128 stands for zero in the data rows.
Here are some points:
188 086 074 140 071 090 096 127 178 122 136 134 148 119 000 119 107 159 103 134 140
185 095 057 153 074 127 084 132 180 125 130 160 116 116 000 147 068 165 042 127 150
190 144 056 130 111 076 114 142 131 131 197 099 162 117 025 100 112 193 179 127 093
189 097 060 143 091 053 060 133 143 104 133 109 168 120 000 135 099 143 148 132 153
184 094 055 138 107 106 134 160 117 152 142 110 142 095 036 106 131 160 113 127 103
185 108 057 152 093 091 063 119 145 118 107 126 125 116 000 145 118 123 133 128 146
134 071 076 209 052 093 040 128 091 086 163 139 149 162 000 192 132 188 179 153 173
170 097 056 152 081 065 045 119 135 091 102 142 116 131 000 160 120 125 112 121 143
176 107 062 128 090 070 074 120 145 111 113 129 089 133 000 156 140 098 117 110 146
190 091 066 140 086 092 104 129 146 126 147 129 162 114 000 115 113 151 119 125 139
190 081 076 138 076 078 090 130 175 125 139 131 167 112 000 129 114 147 126 129 146
193 097 035 151 083 081 059 131 144 091 137 123 131 133 000 144 087 148 132 119 187
122 053 073 255 000 065 000 111 120 084 107 158 131 203 000 237 135 214 165 255 203
191 084 058 135 069 097 076 130 153 108 143 131 143 125 000 135 114 145 124 123 172
190 093 047 150 085 079 051 131 137 091 137 117 137 130 000 143 085 139 133 124 172
170 096 069 163 083 131 092 142 130 128 140 121 134 123 002 139 097 160 116 122 135
144 079 059 186 079 035 036 125 126 103 108 136 129 146 000 161 114 134 149 170 151
193 093 075 148 064 118 101 122 185 120 138 159 124 123 000 119 100 163 090 128 141
190 104 047 157 090 068 042 131 137 103 127 118 128 129 000 140 090 144 137 129 165
190 096 060 146 090 065 061 134 143 100 134 104 154 121 000 136 096 134 140 132 156
198 102 043 143 091 140 096 144 152 126 141 140 111 117 017 116 082 161 116 120 133
120 124 063 195 103 013 016 117 139 097 111 172 093 190 000 141 138 175 145 230 140
192 088 055 144 091 118 089 140 142 129 136 122 127 112 003 114 079 152 097 113 142
199 077 061 140 071 097 077 130 158 107 141 128 145 126 000 134 110 140 117 121 167
158 113 117 199 079 104 027 150 099 081 205 129 145 174 000 150 089 190 218 100 175
180 133 068 183 102 106 033 145 091 109 166 098 142 144 000 140 082 166 183 112 148
183 087 073 151 084 122 121 138 149 140 128 123 146 100 005 114 112 155 091 138 124
154 124 062 171 106 053 017 128 102 096 142 128 135 152 000 135 122 164 198 175 121
192 099 055 147 091 072 055 133 141 102 135 101 154 121 000 137 094 142 142 131 159
185 094 064 153 087 114 105 138 150 138 126 117 141 111 004 132 107 149 106 138 133
171 097 048 147 074 079 046 116 129 078 124 132 112 136 000 157 078 121 122 112 164
166 100 072 175 092 075 038 132 123 105 139 108 142 141 000 148 114 163 151 127 156
167 091 079 155 061 045 052 105 143 108 111 132 150 131 000 137 149 121 137 149 150
132 089 087 178 054 026 036 085 117 132 099 130 172 149 000 140 151 129 157 183 136
129 078 074 193 059 000 034 093 085 153 093 114 168 146 000 141 216 135 170 167 127
188 087 050 151 083 132 085 130 146 125 136 125 135 116 000 131 075 152 100 120 156
191 113 050 127 102 109 102 140 129 125 141 122 129 118 016 106 107 161 131 119 130
201 106 051 124 088 106 085 134 150 113 146 133 126 119 003 112 103 163 128 113 147
157 107 071 179 083 099 034 141 098 094 157 112 130 161 000 153 073 182 178 097 155
164 113 118 197 099 070 040 149 094 100 172 119 138 171 000 155 072 187 218 111 140
194 079 075 141 078 082 088 129 159 122 138 128 155 121 000 128 111 150 117 129 147
196 109 063 142 097 096 108 145 160 141 155 128 133 109 015 126 099 177 119 128 105
184 090 067 157 083 150 130 142 155 159 122 128 133 107 029 131 107 154 081 139 123
141 093 056 178 080 053 032 116 110 105 136 123 152 137 000 153 109 157 162 141 144
189 098 069 134 090 077 094 134 150 123 149 126 167 109 000 118 111 156 137 126 136
199 103 043 143 090 084 058 135 140 100 146 122 135 127 000 131 094 152 145 119 158
184 101 056 148 095 054 054 133 142 105 130 097 162 120 000 136 102 137 145 135 155
186 104 056 141 097 087 075 132 138 126 133 109 141 114 000 117 099 156 133 128 138
191 096 057 147 076 136 093 134 164 124 139 152 111 122 000 130 092 159 096 123 151
178 119 064 161 092 102 067 137 133 117 148 122 120 133 000 132 082 180 150 106 138
187 107 046 161 098 062 045 131 134 114 121 111 128 129 000 139 087 135 140 133 167
190 092 066 142 083 064 074 132 150 114 134 112 160 119 000 132 106 142 131 132 151
185 112 053 156 101 048 049 132 139 115 121 084 148 116 000 136 111 147 148 141 146
152 082 066 157 086 060 047 129 147 079 150 159 116 159 000 152 093 183 158 148 172
190 110 057 135 097 100 106 139 134 127 142 110 148 111 000 117 114 155 129 127 136
196 136 060 132 107 083 098 140 148 138 178 124 147 121 030 102 107 170 153 128 111
182 086 072 138 091 097 082 115 154 119 103 169 121 117 000 156 125 101 122 105 155
193 087 067 141 076 084 074 129 168 111 136 127 147 122 000 130 102 149 124 128 150
161 084 061 162 082 056 035 114 124 091 131 124 151 130 000 149 094 133 147 139 159
188 085 075 141 077 076 090 132 166 117 138 129 175 116 000 129 114 146 128 129 148
202 092 063 146 062 115 087 124 161 113 141 161 122 126 000 128 103 153 102 122 155
121 078 035 198 077 036 028 150 099 147 154 142 127 181 000 214 107 184 159 144 161
185 100 048 156 082 104 058 132 151 110 131 129 122 128 000 147 065 152 111 128 180
167 093 059 168 076 085 045 126 111 077 142 131 130 138 000 163 083 151 149 114 155
188 118 070 132 098 067 113 134 165 134 163 113 154 102 049 102 104 183 146 133 087
156 107 067 185 080 093 035 127 112 078 140 124 115 151 000 155 079 166 147 098 155
191 116 040 169 093 076 035 129 140 115 124 126 109 136 000 141 082 151 137 128 156
179 086 055 151 078 072 055 117 134 098 125 146 142 125 000 150 107 114 124 125 160
190 110 074 135 092 073 107 132 156 132 160 116 162 111 024 105 112 181 141 130 120
197 093 059 143 068 115 087 127 179 109 142 163 125 130 000 134 104 155 094 118 163
189 114 075 164 086 139 084 145 126 116 161 138 130 129 000 133 083 169 134 115 141
191 089 070 142 084 098 091 131 168 133 139 123 148 108 005 109 103 160 114 128 135
189 095 055 148 093 150 119 145 158 134 130 133 116 110 026 126 080 162 113 122 125
154 082 073 176 063 053 023 101 125 113 129 140 155 135 000 145 125 146 145 146 139
167 084 059 153 070 126 064 090 132 098 081 173 100 128 000 203 099 087 097 104 163
191 099 052 153 084 100 069 128 155 111 135 144 121 131 000 138 098 149 103 124 162
190 107 051 161 093 057 044 131 134 114 122 113 132 127 000 139 100 139 143 136 159
176 079 096 156 071 086 066 132 139 096 156 133 153 146 000 157 105 177 154 117 158
196 075 078 140 071 087 098 127 191 120 136 126 158 112 000 121 107 162 122 131 135
199 087 056 143 065 126 085 126 182 106 143 152 121 129 000 133 104 153 105 120 169
191 088 069 146 081 078 081 129 163 119 130 115 159 116 000 130 109 153 123 134 140
190 095 056 147 087 071 057 132 140 100 137 102 149 123 000 138 086 138 139 129 169
186 111 048 152 105 080 063 134 132 128 127 097 133 121 000 125 102 154 141 133 137
168 082 066 153 080 082 064 106 124 103 114 172 124 119 000 166 108 114 131 112 155
184 091 061 154 084 115 089 140 151 130 127 123 140 115 000 136 100 146 082 135 144
164 095 051 154 072 101 048 106 127 087 097 157 069 135 000 189 067 100 093 100 156
197 146 043 124 109 084 092 148 130 126 176 095 147 122 006 106 110 179 172 121 106
149 062 027 184 092 079 082 152 126 137 195 151 147 156 000 183 129 157 124 153 174
181 128 095 191 087 122 049 151 102 078 204 125 149 155 000 148 103 191 189 100 170
132 083 100 182 069 090 036 135 076 055 178 135 142 176 000 176 089 182 175 102 179
191 095 059 153 078 130 089 133 173 132 133 142 121 116 000 141 066 162 071 127 148
192 105 061 141 090 074 080 134 152 115 144 108 149 112 000 122 101 158 139 127 133
171 126 108 217 094 110 030 154 053 099 220 104 144 155 000 156 077 195 249 077 150
173 109 066 160 092 104 074 144 108 103 168 116 151 128 000 129 101 169 147 114 138
194 093 050 146 084 079 052 132 142 092 136 120 142 131 000 142 092 146 133 125 181
178 100 062 153 086 070 053 138 125 093 149 116 156 129 000 143 099 146 154 121 154
174 115 106 190 081 134 029 159 068 069 211 127 142 173 000 149 095 202 188 097 172
193 099 044 153 082 083 065 128 156 120 134 129 131 127 000 133 081 159 118 129 158
185 094 061 136 097 103 111 136 131 134 141 117 148 099 014 099 110 157 123 123 122
149 084 068 179 064 043 009 101 122 096 107 146 140 146 000 186 100 156 141 138 150
128 080 062 162 094 037 020 130 130 052 158 172 098 184 000 171 085 196 194 157 193
172 109 084 183 081 125 047 140 127 100 163 123 118 150 000 149 074 185 147 104 160
184 101 061 143 085 070 063 117 137 113 132 125 142 119 008 135 110 149 133 126 127
195 136 129 196 083 123 040 168 077 052 228 125 149 199 000 167 098 231 201 094 178
194 084 086 145 075 086 108 125 183 137 139 126 152 110 008 121 108 163 118 135 125
063 117 103 218 106 067 015 135 152 061 077 194 101 189 000 175 092 198 210 217 138
185 113 047 169 106 066 036 131 132 120 121 104 128 128 000 138 102 146 147 135 156
193 084 075 138 070 091 088 127 186 120 136 131 152 117 000 122 107 156 117 131 139
190 090 060 145 084 110 094 136 142 131 127 131 126 105 000 121 096 146 114 121 145
181 089 065 135 079 113 081 108 153 112 103 163 112 120 000 166 108 100 112 104 162
180 094 063 154 083 076 048 135 124 091 149 114 153 130 000 145 090 148 156 119 162
169 085 064 151 092 056 083 131 169 112 153 136 152 131 000 129 112 155 142 137 147
191 088 058 142 082 076 069 132 152 111 138 113 151 121 000 133 096 142 132 128 159
167 095 055 166 077 048 041 115 134 109 105 133 133 131 000 152 113 138 144 138 151
177 124 085 186 092 126 043 162 080 090 192 112 142 156 000 146 094 190 198 097 155
175 102 068 174 085 068 027 132 115 103 142 115 133 138 000 151 084 161 151 123 159
174 097 069 148 090 048 059 123 136 107 113 119 141 123 000 145 150 119 142 129 128
143 057 055 194 036 121 090 119 140 114 124 161 134 152 000 208 176 181 135 196 180
194 118 074 126 103 070 122 137 156 133 171 106 157 107 049 109 106 181 144 132 099
24 more points follow, each with its number after it:
190 122 048 142 121 081 110 139 116 136 163 113 160 111 022 102 111 160 164 124 118 0
190 139 063 156 103 124 063 150 097 125 176 100 134 139 014 111 084 183 166 107 137 1
186 088 065 151 082 118 107 138 160 136 132 135 128 112 000 127 086 154 079 130 126 2
160 140 084 209 096 097 024 152 076 106 199 115 132 151 000 145 057 186 202 091 139 3
197 122 045 146 110 074 075 140 128 119 139 106 151 122 000 123 113 153 166 127 139 4
187 093 063 151 087 075 070 131 154 117 133 115 156 118 000 131 118 146 136 133 150 5
163 103 068 171 087 061 039 133 113 095 143 108 150 133 000 143 112 154 160 129 149 6
178 093 065 155 065 101 074 108 151 105 117 167 109 129 000 154 094 145 091 121 147 7
195 087 059 135 076 100 079 130 158 109 142 136 141 127 000 132 109 140 117 123 173 8
184 103 133 187 073 118 051 144 132 092 177 130 133 159 000 177 098 191 178 094 192 9
189 092 066 141 085 067 071 131 153 109 133 106 161 117 000 131 109 145 135 133 146 10
166 086 059 161 065 105 053 097 128 089 094 187 118 135 000 184 086 121 108 115 161 11
190 106 073 136 092 073 092 135 163 128 160 116 156 103 028 111 110 173 137 129 127 12
189 121 036 161 093 073 016 129 140 114 126 127 110 135 000 144 062 148 136 128 177 13
184 095 082 161 077 098 062 135 142 105 154 122 138 139 000 140 097 164 146 116 158 14
186 098 055 140 103 098 119 136 127 132 144 118 163 112 000 105 106 149 130 121 129 15
189 080 065 147 083 112 105 130 143 132 133 122 149 105 000 114 097 147 092 132 142 16
190 122 046 146 097 078 064 134 139 121 141 116 124 130 000 127 088 159 141 127 154 17
197 106 068 128 098 070 108 136 154 135 159 114 158 114 012 122 112 167 141 127 119 18
196 111 049 128 096 095 095 136 137 115 149 121 130 119 000 124 104 161 142 115 145 19
191 085 060 149 086 130 114 133 141 126 132 121 140 104 000 117 091 148 112 124 138 20
188 092 066 145 079 100 091 119 167 117 132 159 119 125 000 139 126 142 109 118 155 21
182 076 069 144 100 106 132 137 135 148 141 122 175 092 017 108 115 153 120 129 120 22
192 095 046 147 080 088 060 130 144 098 138 129 131 130 000 138 083 146 127 123 167 23
Which of these numbered points is nearest to each point below, ignoring the 3 directions in which the first points spread most? Its number follows each.
196 083 057 130 071 096 079 129 156 105 144 137 138 127 000 135 112 147 121 120 169 > 8
160 081 063 159 077 109 068 099 124 090 076 207 115 124 000 179 105 095 121 108 158 > 11
156 097 077 184 077 079 024 124 100 078 147 130 138 146 000 164 096 153 159 108 154 > 6
180 118 062 145 100 057 073 120 131 116 146 128 156 115 008 139 126 154 145 130 121 > 7
200 110 043 129 090 104 096 134 144 116 145 128 123 118 005 115 104 161 134 116 144 > 19
162 112 083 183 084 099 034 147 090 079 168 109 131 152 000 155 081 183 196 084 154 > 6
150 096 066 167 083 084 084 131 138 132 109 139 119 136 000 134 108 171 121 150 128 > 2
183 078 069 151 082 127 101 132 149 135 131 125 149 099 006 118 109 149 085 135 133 > 16
197 083 055 139 066 114 077 128 161 108 142 146 132 129 000 135 108 146 118 120 171 > 8
143 113 081 194 085 078 009 138 079 108 172 097 141 156 000 157 063 170 192 111 136 > 3
191 106 036 161 082 098 057 125 167 118 134 149 097 135 000 138 070 157 119 127 164 > 17
188 116 044 173 090 072 014 129 139 118 122 127 117 132 000 145 068 148 137 128 175 > 13
195 091 049 138 067 112 077 128 168 102 144 147 128 131 000 137 108 155 107 118 178 > 8
193 129 041 137 095 082 085 140 137 121 152 106 122 125 004 121 089 171 155 126 144 > 17
165 078 064 161 073 098 056 090 119 098 092 167 129 128 000 178 097 094 107 107 154 > 11
148 076 106 150 066 032 053 101 136 087 113 127 221 125 000 145 132 107 140 163 147 > 10
184 112 072 161 099 102 084 138 107 124 165 115 165 126 000 120 100 163 158 115 133 > 15
186 103 059 149 091 058 061 133 142 102 131 093 164 120 000 136 107 140 147 134 151 > 10
197 095 039 147 082 088 048 132 145 090 138 126 129 134 000 142 090 150 130 119 175 > 23
189 100 057 131 082 107 064 117 145 102 100 146 115 117 000 150 092 108 121 116 170 > 4
206 148 053 133 109 084 097 152 119 118 157 106 156 123 010 116 111 165 171 115 132 > 4
190 094 063 150 091 072 063 131 156 116 130 111 155 116 000 131 110 144 128 135 146 > 5
195 096 066 147 064 107 096 121 170 117 139 168 117 124 000 126 099 161 086 126 148 > 7
137 102 092 211 075 068 000 130 079 106 161 103 124 171 000 162 049 185 220 108 149 > 3
195 133 038 126 109 114 091 144 113 140 152 100 128 120 043 085 086 173 142 120 119 > 1
189 093 067 157 072 139 104 135 183 132 128 146 127 115 000 136 105 156 072 136 146 > 2
192 102 062 137 100 089 107 132 136 133 149 113 163 112 000 107 104 159 136 125 120 > 15
185 116 048 169 101 053 046 131 133 131 118 090 130 125 000 138 107 145 147 140 151 > 17
160 096 063 174 071 052 037 103 125 089 102 133 131 136 000 155 110 126 125 139 145 > 6
123 158 088 179 097 079 000 163 101 088 118 136 120 179 000 124 117 168 232 209 138 > 1
187 098 064 138 080 077 079 121 168 113 124 152 116 128 000 145 143 133 110 118 146 > 21
186 103 070 138 100 098 136 145 141 147 164 111 156 090 020 075 127 180 113 133 078 > 2
183 092 085 157 077 132 109 138 158 147 125 136 137 096 016 116 104 162 056 140 108 > 2
154 107 088 195 079 077 004 132 087 111 152 112 124 172 000 165 034 190 166 116 144 > 3
176 116 140 206 080 125 035 152 096 079 201 125 132 174 000 186 090 207 216 087 192 > 9
198 084 059 141 070 096 081 129 157 107 142 140 136 129 000 134 109 150 116 120 179 > 8
188 108 037 156 085 085 042 130 144 100 137 133 110 138 000 146 072 155 127 123 172 > 17
192 093 058 147 078 089 064 129 157 111 135 131 139 123 000 134 101 145 116 128 161 > 5
147 093 089 190 076 033 027 107 090 121 139 116 173 149 000 148 132 147 183 152 134 > 16
198 131 044 125 098 087 100 142 132 122 155 111 139 120 009 111 109 164 161 116 129 > 19
194 097 040 149 084 082 045 132 144 088 138 124 123 135 000 141 080 147 133 120 172 > 23
110 079 058 195 091 022 024 110 110 095 114 127 134 153 000 132 183 141 190 254 147 > 20
135 100 083 195 077 087 012 141 074 080 192 118 144 154 000 160 080 171 195 104 155 > 6
188 099 060 146 094 064 062 133 140 105 129 103 157 120 000 135 107 138 147 133 150 > 10
195 082 059 137 076 103 078 129 162 108 143 133 142 127 000 133 112 142 117 122 171 > 8
198 086 057 139 070 111 076 129 160 104 143 143 131 130 000 135 108 151 117 117 174 > 8
189 092 056 151 082 101 069 137 153 111 132 132 133 123 000 142 091 147 112 127 157 > 5
188 127 096 182 090 130 041 164 096 079 215 120 150 158 000 152 099 206 228 096 168 > 5
198 077 062 137 072 096 077 130 158 110 143 127 147 124 000 131 112 145 126 124 169 > 8
190 112 054 146 106 105 107 138 132 133 151 128 143 111 019 111 098 161 134 125 123 > 0
187 142 073 171 107 111 058 156 081 098 201 108 145 151 000 134 090 182 190 098 151 > 4
191 106 055 133 085 113 093 131 162 124 144 145 115 114 018 108 101 168 120 122 128 > 7
149 099 106 192 075 095 019 117 083 081 154 136 170 149 000 172 121 172 177 137 161 > 16
195 095 044 146 082 087 050 132 144 088 138 127 128 134 000 144 089 151 129 122 184 > 23
184 093 088 164 070 103 060 133 138 094 156 135 135 142 000 145 100 165 129 113 158 > 14
177 115 171 213 074 133 036 153 100 076 199 131 123 181 000 207 091 217 215 075 216 > 9
190 086 058 142 085 119 097 132 146 130 133 124 136 112 000 119 078 154 117 122 138 > 20
193 113 053 136 096 087 093 134 150 117 159 124 138 122 000 118 110 163 149 121 141 > 19
189 110 030 160 093 075 031 130 139 106 127 124 117 133 000 145 058 146 135 126 175 > 13
135 099 061 205 061 034 006 110 117 135 085 144 144 152 000 149 155 150 161 177 143 > 1
192 094 063 147 069 097 083 121 180 108 125 183 119 123 000 148 113 136 097 118 156 > 21
188 099 062 146 082 084 074 129 165 109 135 138 147 121 000 136 104 149 119 128 151 > 5
194 133 055 136 132 074 095 143 121 135 193 108 166 119 037 105 112 175 203 130 106 > 0
185 124 071 172 093 120 071 149 113 090 178 116 144 134 000 131 100 180 175 108 152 > 5
189 090 065 137 091 105 120 133 143 127 139 113 150 101 010 098 099 157 115 125 120 > 20
191 091 061 145 091 098 092 136 149 123 142 118 147 110 001 120 105 155 119 129 137 > 5
192 099 060 131 098 101 118 138 140 131 150 115 145 111 016 092 113 160 126 123 125 > 15
197 136 063 131 104 086 101 140 140 139 177 124 145 121 038 102 106 174 152 129 106 > 7
177 086 071 162 068 147 100 127 166 131 117 160 121 115 004 159 104 142 074 131 139 > 2
192 116 034 165 089 076 030 130 140 110 127 127 114 133 000 142 069 150 135 127 180 > 13
185 099 062 144 091 063 062 133 144 106 132 108 168 115 000 135 109 142 149 132 148 > 10
120 110 073 189 072 062 020 123 117 093 113 148 101 178 000 165 084 191 181 155 156 > 7
192 088 062 143 083 078 066 130 151 107 135 123 145 122 000 137 101 145 121 127 157 > 10
178 098 069 131 091 057 071 119 148 117 112 127 121 126 000 147 168 118 124 119 134 > 21
185 100 070 154 072 109 067 130 143 104 147 137 124 137 000 137 095 168 131 119 157 > 14
138 100 115 222 069 100 000 134 107 098 159 134 102 184 000 212 034 200 197 079 172 > 3
143 089 059 171 080 068 031 117 119 096 114 151 112 150 000 163 093 141 153 136 146 > 7
183 093 068 136 087 117 130 131 139 138 122 135 138 102 002 116 130 136 110 125 122 > 15
186 116 032 169 096 071 015 130 130 121 123 117 114 133 000 143 089 141 140 131 162 > 13
184 086 075 138 090 094 086 124 167 125 124 154 130 118 000 141 126 121 128 112 151 > 21
196 116 053 128 098 086 098 136 142 118 145 109 144 112 000 114 108 162 147 118 134 > 19
193 117 046 140 110 099 107 144 106 132 152 102 141 114 012 112 092 156 150 119 131 > 0
140 107 101 225 079 100 017 144 076 092 182 107 122 169 000 161 069 186 191 095 157 > 3
197 095 037 144 082 087 051 131 143 088 139 127 128 135 000 144 089 150 126 118 187 > 23
193 099 060 140 088 097 090 135 146 121 141 118 142 117 000 124 098 154 126 124 143 > 5
166 079 065 155 075 101 064 105 129 096 083 186 125 123 000 171 104 090 119 112 155 > 11
189 094 045 143 085 077 045 132 138 090 135 121 134 130 000 142 085 139 132 124 182 > 23
189 104 055 139 091 077 081 137 138 112 144 109 155 116 000 128 107 148 148 122 148 > 5
167 103 066 165 080 049 060 117 143 138 139 127 153 124 023 139 123 180 155 147 106 > 7
187 086 054 146 091 122 099 144 136 135 133 117 137 113 006 120 086 151 105 120 139 > 20
192 098 055 154 082 112 071 132 162 118 133 136 120 123 000 142 065 157 094 125 158 > 17
184 098 056 160 068 187 092 138 183 127 129 157 108 122 000 157 058 172 084 132 155 > 2
192 113 024 162 088 074 037 130 141 109 129 127 110 136 000 142 058 148 136 125 168 > 13
159 116 070 193 081 091 033 137 097 110 140 125 139 155 000 154 113 181 183 121 152 > 1
171 091 063 157 086 063 050 121 133 109 114 127 147 121 000 150 122 126 134 133 139 > 6
196 084 056 141 069 113 077 129 162 108 142 143 134 128 000 134 108 145 120 120 173 > 8
192 092 057 143 083 135 103 138 161 124 134 139 121 117 001 129 090 157 112 122 140 > 20
146 094 051 189 084 040 027 107 130 138 110 133 159 156 000 158 134 155 183 152 189 > 5
196 079 057 138 067 108 075 129 156 105 143 138 139 128 000 134 108 145 121 120 171 > 8
141 081 061 173 084 050 045 117 132 101 124 128 138 141 000 132 156 142 165 205 151 > 20
188 113 019 170 094 080 038 129 144 119 131 131 084 140 000 142 051 153 133 127 174 > 13
196 089 073 140 069 096 088 125 170 120 139 133 145 114 000 126 107 152 115 128 149 > 14
146 075 071 187 054 009 029 099 116 098 106 162 149 150 000 177 103 150 157 146 150 > 7
182 090 066 159 083 139 110 145 157 151 122 128 134 109 009 133 107 155 048 140 129 > 2
147 085 065 183 065 051 021 134 166 090 123 188 106 158 000 157 104 182 129 188 175 > 12
128 110 076 190 101 029 000 118 097 084 129 147 134 166 000 146 130 163 203 209 112 > 7
120 068 082 184 061 034 004 086 088 116 111 122 182 140 000 152 146 129 155 167 121 > 16
194 118 073 121 100 068 117 136 161 138 172 114 154 098 053 101 107 179 140 136 114 > 12
171 099 067 153 079 056 062 124 135 114 143 130 156 127 000 151 103 166 153 132 137 > 18
190 082 079 148 073 113 113 132 179 147 133 132 145 107 023 123 105 164 080 140 126 > 2
191 149 077 158 113 094 068 151 096 119 179 101 152 144 005 117 097 184 210 111 132 > 4
183 086 062 153 082 145 102 139 147 138 128 126 140 106 000 130 100 152 093 133 142 > 20
142 084 057 177 082 061 045 117 140 098 125 140 130 146 000 135 154 147 156 203 156 > 20
187 081 067 142 077 102 093 133 157 124 135 128 160 113 000 126 114 138 106 130 150 > 5
189 113 044 163 096 062 039 130 139 120 121 111 129 125 000 138 099 145 147 134 154 > 17
188 110 036 161 092 075 038 130 137 108 134 122 119 135 000 143 057 145 136 127 171 > 13
186 100 060 136 097 113 108 135 134 138 142 122 145 111 005 099 095 159 125 122 118 > 20
178 094 061 146 085 058 055 125 136 098 114 127 142 124 000 149 113 126 125 127 144 > 6
143 100 059 205 053 037 000 104 120 129 090 150 138 149 000 163 124 147 156 164 148 > 3
181 087 069 153 074 108 088 116 176 115 126 193 122 119 000 150 107 132 091 116 151 > 21
180 115 066 172 093 081 045 137 117 105 148 106 138 130 000 141 099 165 158 126 149 > 6
171 095 055 153 062 116 055 102 137 087 076 176 105 130 000 186 082 122 107 110 171 > 11
184 088 069 144 077 087 075 120 157 113 113 160 136 116 000 148 123 115 109 122 148 > 21
163 098 055 168 083 068 049 137 138 118 131 145 128 137 000 123 097 170 137 160 140 > 2
189 117 054 133 118 098 111 152 119 146 157 111 154 117 034 090 119 164 144 127 106 > 0
194 110 073 133 094 075 117 133 173 134 164 119 151 103 050 108 105 182 135 132 090 > 12
189 109 051 145 099 102 083 127 115 118 116 120 133 118 000 130 091 132 136 118 142 > 4
143 080 095 201 068 054 041 124 096 110 143 112 180 145 000 150 130 163 178 143 146 > 16
171 129 159 212 081 146 000 160 052 090 255 112 136 178 000 185 059 216 240 084 181 > 9
176 099 078 168 076 116 059 137 133 092 158 129 120 150 000 148 092 182 146 111 167 > 14
122 135 058 179 100 000 000 120 131 111 122 172 095 168 000 115 139 171 168 192 143 > 17
189 118 060 136 116 083 114 137 127 143 167 107 162 113 028 085 119 167 150 128 110 > 0
165 128 098 213 085 112 038 147 076 087 205 105 129 163 000 151 062 191 206 087 159 > 3
143 115 065 196 089 091 027 136 116 095 163 093 133 146 000 144 073 168 173 093 148 > 3
187 087 069 137 095 104 111 138 138 146 140 115 157 107 018 106 115 159 114 128 122 > 16
190 136 093 186 084 141 040 150 119 079 172 129 125 161 000 161 080 213 173 100 191 > 5
195 101 041 151 085 081 053 131 146 086 136 126 124 134 000 142 071 146 132 122 182 > 23
194 102 045 143 088 077 064 133 143 099 140 123 137 125 000 132 098 149 140 123 159 > 23
193 096 059 146 069 126 088 126 170 117 138 163 111 124 000 133 083 156 095 122 152 > 7
201 157 048 126 138 079 122 144 120 127 206 097 149 124 070 104 107 205 185 130 103 > 0
153 067 076 164 073 062 056 101 117 104 123 198 150 125 000 172 104 087 126 120 135 > 11
188 109 044 168 106 053 030 131 133 121 127 103 128 127 000 138 102 146 148 137 153 > 17
193 099 047 152 088 071 047 131 137 097 131 114 136 129 000 140 086 137 135 126 164 > 23
200 110 046 138 097 081 093 137 136 114 146 116 126 124 000 123 103 155 147 123 143 > 19
197 146 078 158 115 099 068 152 104 114 189 104 152 144 000 122 098 188 207 109 137 > 4
182 091 066 157 081 165 111 138 151 142 127 123 140 101 000 134 107 155 085 140 136 > 20
166 091 066 152 072 081 047 091 131 097 074 164 123 121 000 161 113 082 102 119 142 > 11
197 099 035 150 082 085 041 131 145 086 137 127 121 135 000 139 084 147 129 119 174 > 23
199 120 068 129 105 070 115 138 147 139 172 113 161 115 046 088 108 178 147 130 120 > 12
161 080 062 172 061 088 037 096 106 081 111 168 127 144 000 172 087 109 105 115 146 > 11
167 125 078 168 092 105 048 156 082 082 191 115 145 156 000 145 093 170 178 105 150 > 6
142 067 078 167 072 066 059 109 124 097 123 135 159 121 000 153 108 145 138 147 145 > 16
189 111 034 158 086 084 040 130 150 096 135 136 111 138 000 144 064 155 132 121 183 > 17
145 069 060 201 063 039 057 129 148 102 116 146 125 153 000 136 174 147 198 204 151 > 21
168 108 138 215 071 114 019 149 066 076 210 131 130 193 000 196 079 218 210 093 191 > 9
194 120 053 132 096 079 096 139 139 120 152 103 145 121 000 118 100 158 145 125 138 > 19
123 101 058 213 080 028 000 112 146 118 104 166 121 167 000 146 127 167 151 215 145 > 2
186 092 056 153 082 136 090 136 149 122 131 124 136 113 000 137 103 152 101 131 156 > 20
191 100 042 155 085 082 049 129 151 114 133 129 118 127 000 138 081 150 130 125 171 > 17
195 102 032 151 083 090 049 130 147 077 136 131 121 136 000 146 079 156 128 116 200 > 23
156 080 035 174 088 084 066 133 129 118 154 152 116 147 000 173 114 138 114 140 168 > 0
166 084 071 155 078 116 074 080 127 107 096 229 111 119 000 179 113 047 109 109 149 > 11
208 152 029 122 114 097 089 148 105 114 157 099 132 128 000 107 111 159 178 109 142 > 4
125 071 142 218 062 102 000 129 113 068 149 148 108 180 000 242 066 253 165 096 198 > 9
180 087 064 144 089 105 090 119 150 115 120 160 107 121 000 155 113 108 120 087 178 > 21
111 107 110 192 072 041 005 122 127 096 092 170 109 185 000 152 092 190 226 191 138 > 7
192 089 063 141 081 080 069 130 153 107 136 115 146 123 000 132 106 137 130 127 156 > 10
194 079 078 134 075 084 088 128 178 127 137 127 157 119 000 128 110 155 113 133 140 > 14
170 111 061 170 084 100 043 136 118 091 148 116 118 148 000 147 078 172 156 117 168 > 17
158 072 072 164 085 066 051 111 111 103 123 163 142 123 000 168 109 133 142 119 137 > 11
160 078 073 177 068 031 062 093 118 119 117 107 196 131 000 136 175 133 155 179 140 > 16
173 116 116 208 085 123 025 153 082 084 206 112 129 184 000 157 069 212 183 081 170 > 14
191 100 046 152 091 074 045 131 138 097 131 109 138 128 000 139 076 140 139 128 161 > 23
